X =
[[125 141 116 129 139]
 [115 134 112 129 126]
 [140 111 148 127 118]
 [103 126 145  99 136]
 [116 128 108 108 142]
 [133 118 103 115 133]
 [120 124 126 115 131]
 [133 133 119 145 119]
 [128 124 152 116 138]
 [142 140 121 153 136]
 [136 138 110 138 135]]
X[0, 0] -> 125
X[9, 4] -> 136
X[6, 1] -> 124
X[7, 1] -> 133
X[5, 1] -> 118
X[9, 3] -> 153
X[3, 1] -> 126
X[5, 2] -> 103
X[1, 0] -> 115
X[7, 4] -> 119
X[:, 1] -> [141, 134, 111, 126, 128, 118, 124, 133, 124, 140, 138]
X[1, 4] -> 126
X[10, 0] -> 136
X[10, 3] -> 138
X[3, 3] -> 99
X[4, 4] -> 142
X[4, 2] -> 108
X[10] -> [136, 138, 110, 138, 135]
X[4, 1] -> 128
X[7, 0] -> 133
X[1] -> [115, 134, 112, 129, 126]
X[4, 0] -> 116
X[6, 3] -> 115
X[:, 2] -> [116, 112, 148, 145, 108, 103, 126, 119, 152, 121, 110]

a = [[128, 130, 137, 137, 122, 129, 137, 122, 122, 128, 134, 131, 135], [131, 135, 136, 137, 126, 136, 136, 123, 126, 125, 129, 123, 135], [123, 134, 120, 120, 128, 136, 124, 124, 120, 119, 137, 134, 132], [129, 127, 124, 133, 118, 121, 126, 135, 128, 129, 133, 128, 125], [115, 130, 137, 130, 130, 135, 130, 125, 120, 122, 130, 128, 129], [122, 131, 132, 133, 124, 130, 126, 121, 127, 119, 113, 128, 131], [122, 132, 130, 125, 126, 133, 127, 130, 133, 130, 125, 124, 125], [131, 133, 124, 123, 126, 133, 125, 134, 130, 128, 119, 126, 127], [127, 132, 133, 125, 126, 130, 139, 132, 134, 132, 125, 116, 129], [126, 128, 130, 125, 131, 137, 129, 129, 127, 130, 124, 122, 127], [131, 130, 136, 142, 122, 121, 138, 131, 118, 127, 127, 128, 135], [130, 129, 127, 127, 121, 123, 124, 125, 125, 126, 131, 123, 130], [120, 135, 136, 128, 139, 135, 126, 123, 118, 121, 129, 122, 129], [122, 134, 136, 141, 137, 123, 127, 134, 136, 119, 126, 131, 143], [133, 136, 127, 131, 125, 124, 122, 132, 128, 122, 134, 122, 127], [122, 136, 130, 124, 136, 133, 124, 126, 126, 105, 123, 134, 129]]
a[0, -13]: 128
a[:, -5]: [122, 126, 120, 128, 120, 127, 133, 130, 134, 127, 118, 125, 118, 136, 128, 126]
a[-11, 10]: 113
a[-13, -1]: 125
a[-3, -1]: 143
a[-14]: [123, 134, 120, 120, 128, 136, 124, 124, 120, 119, 137, 134, 132]
a[-7, -13]: 126
a[-5, 7]: 125
a[-3, -12]: 134
a[:, 4]: [122, 126, 128, 118, 130, 124, 126, 126, 126, 131, 122, 121, 139, 137, 125, 136]
a[5, -11]: 132
a[5, -13]: 122
a[:, -2]: [131, 123, 134, 128, 128, 128, 124, 126, 116, 122, 128, 123, 122, 131, 122, 134]
a[:, -12]: [130, 135, 134, 127, 130, 131, 132, 133, 132, 128, 130, 129, 135, 134, 136, 136]
a[:, -13]: [128, 131, 123, 129, 115, 122, 122, 131, 127, 126, 131, 130, 120, 122, 133, 122]
a[11]: [130, 129, 127, 127, 121, 123, 124, 125, 125, 126, 131, 123, 130]
a[-2, 10]: 134
a[-12, 1]: 130
a[8, 0]: 127
a[13, -9]: 137
a[-4, -4]: 121
a[-16, 3]: 137
a[4, 8]: 120
a[-8]: [127, 132, 133, 125, 126, 130, 139, 132, 134, 132, 125, 116, 129]
a[3, 4]: 118
a[-16, -9]: 122
a[10, -9]: 122
a[-13, 1]: 127
a[9, -6]: 129
a[14, -8]: 124
a[:, 9]: [128, 125, 119, 129, 122, 119, 130, 128, 132, 130, 127, 126, 121, 119, 122, 105]
a[-9, 10]: 119
a[-14, -12]: 134
a[-11, -2]: 128
a[1]: [131, 135, 136, 137, 126, 136, 136, 123, 126, 125, 129, 123, 135]
a[-10, -13]: 122

B =
[[136 128 122 126 135 144 136]
 [118 140 128 134 115 120 128]
 [145 132 120 120 150 128 120]
 [118 140 129 133 115 121 126]
 [129 133 115 118 125 143 140]]
B[-5][-7]	136
B[2]	[145, 132, 120, 120, 150, 128, 120]
B[-5][2]	122
B[2][5]	128
B[-3][-4]	120
B[-4][3]	134
B[:, 3]	[126, 134, 120, 133, 118]
B[-2][-2]	121
B[-2][-4]	133
B[-3][1]	132
B[-2][6]	126
B[3][4]	115
B[4][-7]	129
B[-2][-6]	140
